In the rows, zero is written as 128.
Rotation paths and how fast each direction turns (deg/step):
Each turn is a multiple of 5 degrees from 10 to 175, or 0.
Each row of a path follows its step; steps can be skipped.
Path 1:
step 0: [134 115 148 135 129 128 114 125 138 120 127 124 125 122 131 125 142 129
 130 130 135 133 131 135 119 122 122 146]
step 1: [135 143 115 130 112 114 132 143 120 135 128 124 121 133 127 139 125 140
 130 133 124 117 128 124 119 131 135 128]
step 2: [123 120 141 141 128 121 122 121 131 122 123 138 136 111 132 123 135 126
 123 115 124 131 121 129 118 135 114 119]
step 3: [138 128 119 114 120 131 133 144 128 146 129 127 121 124 123 127 122 138
 137 129 130 144 131 120 125 117 128 124]
step 4: [122 136 141 144 138 121 131 128 133 129 141 135 146 123 136 124 118 122
 117 140 123 130 130 130 130 136 122 127]
step 5: [112 123 112 111 126 133 126 135 127 128 119 138 125 127 130 130 130 137
 141 122 129 132 131 117 146 129 128 124]
step 6: [140 126 145 143 147 130 123 119 124 138 129 125 135 134 137 122 133 124
 134 138 134 134 135 132 132 127 138 133]
step 7: [112 144 117 115 114 120 129 132 136 121 130 124 119 136 140 129 140 131
 134 135 132 120 130 129 131 129 126 136]
step 8: [134 125 137 147 138 126 128 118 116 123 110 139 137 131 126 129 132 136
 136 121 131 121 115 130 121 124 132 129]
step 9: [137 139 129 112 119 122 129 133 130 124 127 117 111 127 135 125 134 128
 130 123 138 138 141 135 118 124 117 119]
step 10: [134 137 128 139 130 128 127 126 141 129 134 139 144 129 121 128 113 138
 132 132 118 120 111 134 117 123 123 132]
step 11: [127 129 136 114 129 127 128 146 120 114 125 143 117 121 126 130 126 131
 120 121 131 135 138 123 136 135 123 115]
[130 123 127 127 129 127 131 130 129 132 132 135 123 125 132 125 122 127
 126 130 124 129 125 127 130 129 125 125] : 45
[127 128 134 134 132 128 132 125 129 125 133 125 128 127 129 132 127 131
 132 124 122 133 125 130 128 130 131 129] : 170
[128 129 129 127 126 130 127 132 129 132 131 130 134 124 124 131 133 128
 124 127 123 132 130 123 127 129 130 125] : 40
[134 128 130 130 124 130 134 128 125 130 128 126 129 130 134 131 126 130
 124 130 129 128 137 130 128 131 129 126] : 135
Path 2:
step 0: [122 126 131 120 109 131 128 132 129 133 124 133 131 138 121 126 119 123
 124 119 126 124 134 137 122 131 146 122]
step 1: [136 141 123 137 121 127 129 128 138 134 120 123 128 120 115 137 128 134
 129 128 123 119 128 125 129 133 130 109]
step 2: [128 128 131 130 135 142 139 131 136 127 124 127 119 127 133 129 125 142
 133 134 128 125 133 126 116 110 120 118]
step 3: [126 120 116 124 127 131 134 124 127 118 133 115 128 118 131 135 128 139
 119 143 134 126 126 132 130 128 123 142]
step 4: [126 124 129 135 116 120 121 139 116 119 132 128 122 133 139 129 115 121
 132 128 134 130 121 129 123 130 114 138]
step 5: [114 129 124 132 115 129 135 132 118 128 128 143 127 131 131 127 141 128
 124 112 128 124 124 127 138 138 128 131]
step 6: [124 136 121 135 135 134 128 127 134 121 128 135 135 123 132 136 126 106
 131 119 128 124 137 123 131 129 135 114]
step 7: [124 124 125 128 139 119 131 124 134 137 119 127 127 133 128 122 137 127
 129 139 141 114 136 118 128 121 134 118]
step 8: [135 128 137 130 120 123 131 117 136 127 133 128 128 117 130 120 121 134
 127 138 137 128 145 131 122 123 138 138]
step 9: [127 133 133 133 125 118 125 126 124 140 127 137 127 130 124 137 112 138
 123 140 129 129 122 143 136 128 121 133]
step 10: [113 130 129 123 126 124 128 129 129 132 123 131 120 113 129 131 125 133
 125 109 124 139 122 138 119 128 118 124]
step 11: [119 117 113 126 125 132 131 124 127 128 133 126 147 124 133 130 124 128
 129 124 116 128 118 121 129 124 125 114]
[131 131 124 125 128 124 135 125 121 126 128 129 128 128 132 131 127 127
 129 125 128 132 120 127 126 125 129 130] : 55
[129 130 127 129 126 119 124 132 128 131 127 119 126 127 130 126 131 129
 130 124 133 129 129 127 126 129 125 124] : 120
[121 128 125 130 122 126 132 127 127 127 127 131 126 123 131 131 123 129
 126 130 132 122 131 128 126 126 127 124] : 0
[123 131 125 127 124 129 123 127 128 128 129 130 132 130 129 124 133 121
 129 126 123 124 124 128 125 128 130 126] : 60
